In the rows, 128 means zero.
Each named move below is a turn or a mirror, shown by a few rows before and after it. Which moves, in which order, take the first row of each later pair to the second? The first pair is answered.
som:
[109 126 150 160 143 113 114 143 128 135 142 141 139 142 135 142 132 135
 154 152 124 124 149 119 101 129] |-> [122 154 136 129 122 105 149 138 168 121 137 108 154 121 118 128 119 120
 132 138 126 137 143 115 118 160]
[112 149  78 134  99 111 180 157 125  72 123 100 196 113 118  96  94 127
 168 120 150 115 133 115 132 145] |-> [ 99 112  97 180 128 120 140 165  71  92 130 141 180 133 137 115 105 143
 194 142 151  96 143 119 108 106]
[138 137 113 118 110 112 157 124 155 111 118 118 116 122 121 115 126 114
 124 106 133 126 130 129 129 155] |-> [124 106 126 154 137 124 124 135 112 130 125 155 107 140 135 131 137 131
 151 125 131 110 135 127 109 123]
ber:
[124 126 114 136 133 125 122 115 135 116 131 109 132 114 102 150 119 131
 119 117 133 122 130 145 120 127] |-> [122 119 128 145 130 116 100 127 131 116 134 123 133 127 115 144 123 132
 125 139 134 118 135 133 109 115]
[121 102 132 138 138 165 114 108  79 151 151 136 127 125 121 188 153 164
 149  96 143 141 136 177 133 117] |-> [114  97 140 145 140 156 100 118  74 154 149 143 128 135 128 188 160 165
 152 117 145 132 140 166 122 103]
[174 146 156  82 114 122 136 126 159 126 116 106 127 127 129 102 151 107
  92 104 110 145 121 135 124 130] |-> [171 136 169  93 115 110 113 143 154 125 116 118 125 142 139  97 159 111
  99 131 107 133 123 117 107 119]
Sut:
[141 145 125  99 103 100 126 159 173  98 124  99 135 128 123 105 137 118
 106 153 130 131 141  93 121 145] |-> [104 106 113 161 156 134 108 131  73 129 138 140 120 141 136 151 135 144
 157 149 137 101 149 143 110 111]
[157 177 120  93 151 104 142 164 146 116 105  94 149  86 146  91 171 127
  90 112 134  99 113  74 168 169] |-> [116 133 116 161 185 114 108 166  63 130 113 140 144 116 176 118 171 151
 142 150 144  52 128  98 133 128]
[ 78 101 145 208 197 125  79 140  79 129 119 125 103 149 147 112 132 132
 175 153 116  79 159 172  92  94] |-> [142 162 148 110 173 147 155 105 166 120 114  69  93  89  81  98 128 113
 110  45 107 153 138 179 164 163]
[167 105 131 103 129 121 131 119 134 126 126 143 113 120 102 116 141 117
 123 110 114 157 127 117 150 148] |-> [150  89 134 129 121 100 101 140 123 120 126 155 122 139 130 114 139 121
 136 154 115 127 130 101 127 132]
labu:
[171 156 156  74 112 136 150 131 181 138 126 121 108  99 101 114 140 135
 109  57 121 181 123 126 167 147] |-> [118 165  98 101  71  76 154 145 180  90 115  79 169 118 140 100  96 126
 140 155 139 117 133 113 137 159]
[166 159 121 150 147 146 151  91 111 170 138 176 114 122 188 122  93 185
 169 142  82 103 111 130 160 138] |-> [158 156 113 151 146 142 156  96 111 166 136 171 119 122 197 124  89 184
 172 153  83  95 109 129 156 140]
[117 124 123 157 136 119 144 109 107 133 132 123 133 127 146 144 132 138
 118 137 137 128 132 155 157 113] |-> [119 120 129 156 140 124 141 108 107 136 134 123 130 124 142 145 136 142
 118 129 135 134 129 156 157 114]
[136 122 146 119 140 172 126 124 126 110 161 143 106 111  97 140 141 169
 171  99 119 105 129 138 148 128] |-> [110 125 121 129 124 144 126 126 124  86 156 122 138 119 117 132 121 158
 184 146 130  69 131 137 130 128]
Zene:
[120 130 128 126 127 107 117 143 153 110 126 132 119 133 138 116 132 133
 101 155 142 104 145 112 119 119] |-> [128 116 146 128 147 134 115 136 141 130 132 152  94 123 129 129 148 140
  98 119 138 118 144 125 128 110]
[134  96 162 130 130  80 124 140 128 120 133 122 166 127 120  79 128 150
 150 152 100 128 182 110 116 148] |-> [143  86 179 130 153 111 119 131 114 143 143 144 137 121 109  89 143 161
 145 117  96 143 180 118 120 135]
[180 145 154 139  34 103 114 139 197 127 153 169 144 130 127 112 131 130
 124 127 173 117 149  89  86 114] |-> [196 136 173 134  66 146 120 123 173 157 160 197 109 117 103 133 145 134
 121  61 166 142 142 117 103 104]
[150 151 165 117 132 103  94 164 142 138 109 126 131 128 137 141 143 117
 143 129 150 115 111 123 110  84] |-> [155 152 159 116 154 130 112 142 125 151 115 128 119 118 119 158 142 121
 144  88 152 129 104 150 129  86]
Now pairs of rows:
Each pair is two moves apart.
[ 71 140  91 202 174 146  71 107 117 103 101  58 152 108 144  94 132 148
 111 114 136 142 158 115 174 146] |-> [ 72 144  95 196 161 135  65 119 128  97  98  59 157 114 149  88 135 145
 107 133 138 137 158 101 169 146]  Sut, Sut
[ 81  81 133 165 121 132 107 122  71 114 147 152 133 165 142 146 130 156
 181 155 138  99 120 147  95 106] |-> [ 89  96 115 144 138 158 146  84  69 117 150 134 128 137 107 163 116 154
 178  98 137 123 110 183 132 129]  Zene, ber
[102 150 122 110  93  85 128 151 144 112 112  81 170 128 145 100  81 127
 130 191 137  97 102  91 116 149] |-> [151 146 179  86  99 106 102 172 176 144 117 114 125 127 127  88 123 131
  94 144 121 141  98  65 129 140]  Zene, som
[146 152  82 103 148 119 142 117 188 167 132 106  98 106  90 141  91 150
 105  59 186 125  88 149 113 192] |-> [156 132 125 113 123  84  81 178 218 165 123 142  94 144 119 113 121 154
  97 122 181 109 101  87  72 167]  Zene, Zene
[148 134 201 174 119 101 142 163 126 148 124 195 106 113 146  71 115 134
  66 166  84 113  98 106  77 119] |-> [152 130 200 178 154 142 155 137  92 170 130 207  87 100 127  95 118 143
  74 116  80 131  96 139  94 115]  Zene, ber
[136 147  80 146 139 131 117  58 132  74 147  53 159 113 137 163 117 118
 154 103 136 127 155 182 127 166] |-> [190 141 139 117 144 155  91  79 165 106 153  87 113 106 119 159 157 120
 116  53 113 180 150 155 136 158]  Sut, labu
[125 111 150 128 110 103 134 157 130 111 171 132 148 151 119 135 138 166
 136 160 119 110 144 123 127 126] |-> [143 127 150 108 108 108 153 152 154 109 170 119 145 137 108 131 136 160
 119 139 118 126 139 122 141 143]  Sut, Sut
[132 113  70 169 129 137 166  59 108 144 139  65 140  99 156 158  80 103
 128 145 123 100 101 145 172 118] |-> [185 126 126 128 127 155 154  75 155 166 142  77 102  86 128 141 113  95
  80  94 108 154  90 117 190 125]  Sut, labu
[111 133 125  92  97 128 113  65 145 121 114  99 178 128 148 100 116 124
 111 164 155  66 154 108 122 133] |-> [113 119 135 108 146 180 115  29  97 157 127 130 139 115 127 130 133 134
 122 100 148  86 155 147 139 122]  Sut, labu
[136 172 134  93 102 115 130 137 155 160 105 132  89  83  97 136 154 114
  94  84  80 173  86 159 171 164] |-> [128 131 171 133 106  97  67 174 130 172 106 179  75 119 136 130 182 124
 108 141  77 142  97 125 125 120]  Sut, labu
[ 95 147  75 146 107  94 152 112 125  75 131  94 166 108 127 121 123 124
 136 168 138 102 158 143 137 135] |-> [152 133 148 128 152 159 131 111 123 137 145 147  95  97  92 135 173 134
 103  72 115 164 153 146 163 123]  ber, labu
[128 131 162 100 123 112  95 180 110 125 125 170 147 162 140 115 119 133
 138 170 151  90 144  77 130  95] |-> [118 122 143 111 168 157 116 133  57 147 138 178 135 143 121 154 111 143
 157 111 153  99 139 137 149  97]  ber, som
[118  95 157 181 117  63  78 169 135 130 130 157 142 141 172 117 120 125
 119 174 124 140 129  90  90 131] |-> [120 136 113 139  90  53 138 146 174 101 119  97 173 112 149 109  87 111
 102 152 130 151 121 107 121 176]  ber, Zene
[101 159  64  83 150 151 124  87 127 130  94 138 136 151 146 143 129 142
 174 165 214 122 154 171 179 105] |-> [ 98 154  71  85 137 128 113 109 142 123  92 139 144 161 158 132 129 135
 175 194 214 114 157 152 166 102]  Sut, Sut
[137 160 107  99 100 108 142 110 184  91 120 103 138 109 114 114 140 136
 116 133 118 131 119 120 144 155] |-> [156 125 162 116 127 133  92 130 162 128 129 160  97 127 115 120 177 146
 113 119 106 142 121 103 126 112]  ber, Zene
[156 137 170 132  89  68  56 181 178 118 122 143 120 132 152 111 143 111
 125 195 125 141 115  57  76 135] |-> [184 147 171 110 151 165 109 108 139 164 138 154  73  84  87 153 151 122
 114  50 115 205 106 135 146 147]  labu, Zene
[129 116 132 139 136 146 120 129 112 137 128 149 108 127 125 132 139 135
 118 116 124 136 122 130 122 117] |-> [112 133 101 131 118 124 138 128 123 107 120 116 143 128 130 127 116 129
 123 142 133 116 122 129 122 133]  Zene, Zene
[154 128 163 102 141 157 142 129 128 136 165 165 109 100 100 109 162 152
 115 108 118 143 128 109 125 117] |-> [117 150 103 105 113 124 176 110 131  99 153 112 163  97 112 103 119 143
 131 151 133 108 131 125 122 141]  labu, ber
[133 117 143 134 121 124 108 145 126 129 120 158 124 135 130 121 142 128
 139 132 118 127 127 129 139 122] |-> [127 134 115 120 110 120 142 126 138 110 119 124 143 122 120 120 118 118
 140 125 127 123 124 142 150 139]  ber, Zene
[168 130 142  83 154 137 134 131 153 139 144 126 108 153 122 142 150 147
  95  79 153 160 103 116 140 109] |-> [129 104 123 129 177 140 115 126  93 145 147 146 115 171 146 165 142 161
 133 109 162 121 112 137 121  87]  Zene, som
[115  94 149 160 172 173  99 108  48 163 145 189  89 144 130 158 152 145
 159 118 128 125 137 160 113  91] |-> [164 169 129  54  95 125 166 116 195 113 126 100 125 105  99  98 126 107
  89  97 123 169 120 121 154 166]  Sut, Zene
[106 109  92 157 131 127 155 104 123 124 140 116 148 123 112 126 116 137
 147 138 133 129 124 150 159 130] |-> [141  97 144 149 140 144 127 120 143 153 146 151 115 125 102 117 150 136
 123 109 123 159 121 127 158 115]  Zene, labu
[136 167  80 153  90  83 134 179 160 127 136 145 155 123 149  74 105 126
 141 187 156 120 161 126 101 160] |-> [170 152 118 152 152 162 133 137 120 182 150 190  92 102 110 114 135 146
 131  75 144 170 150 172 135 145]  Zene, Zene
[142 137 142  54 107 136 169 117 184 104 113  94 114 118 119  99 129 103
  83  96 145 158 120  77 143 187] |-> [133  91 176 105 115 118  88 164 152 115 112 148 101 163 164  93 156 118
 104 165 144 123 134  40  88 134]  ber, som
[151 126 139 109 136 163 168 113 156 114 115 133 107 114 127 140 109 146
 114 101 144 148 129 138 145 152] |-> [113 114 109 139 130 134 156 121 132  95 114 124 132 131 154 146  95 144
 141 159 160 105 136 139 121 147]  labu, Sut
[151 122 184 129 111 105  87 152 150 109 131 157 117 160 143 109 160 116
 116 163 123 144 128  87 119 118] |-> [132 150 116 114 129 142 173  79 120  99 136 105 142 120 107 138 115 111
 131  94 135 152 114 164 171 160]  Zene, Zene
[122 162  88 151 139 152 157 108  72 110 140  97 154  94 141 129 125 143
 129  90 134 114 107 189 124 121] |-> [121 130 126 177 151 145 102 142  55 126 142 143 130 121 164 126 152 158
 135 120 129 103 116 163  95  85]  ber, Zene
[107 132 146 141 115 111 110 157 131 131 122 153 155 134 135 142 128 189
 155 145 161  81 136 147 122 145] |-> [104 135 135 135 130 130 132 134 121 136 127 143 155 120 121 156 121 190
 157 116 159  87 129 174 142 152]  ber, som
[138 115 110 151 162 154 133 135  97 121 114 127 102 159 122 161 153 132
 129 106 123 142 129 151 138 113] |-> [121 121  91 152 128 109 131 156 121  92 105 101 134 163 138 142 134 126
 137 160 132 115 135 131 122 119]  Zene, Zene
[ 87 120  84 148 160 107 140 136  73 107  83  92 167 127 139 142  83 107
 146 164 127  68 118 137 167 175] |-> [113 119 130 133 129  76 102 190 121 105  78 105 155 140 153 106 109  99
 115 196 116  76 120  74 144 168]  Sut, Zene
[129 144 110 136  67 105 143 156 172  79 121  95 149 141 140  83 114 109
 129 183 139 135 155 104 108 129] |-> [174 153 136 101  97 156 165 128 174 113 130 112 108 112  95  98 130 110
  99  83 127 193 147 123 151 134]  ber, labu
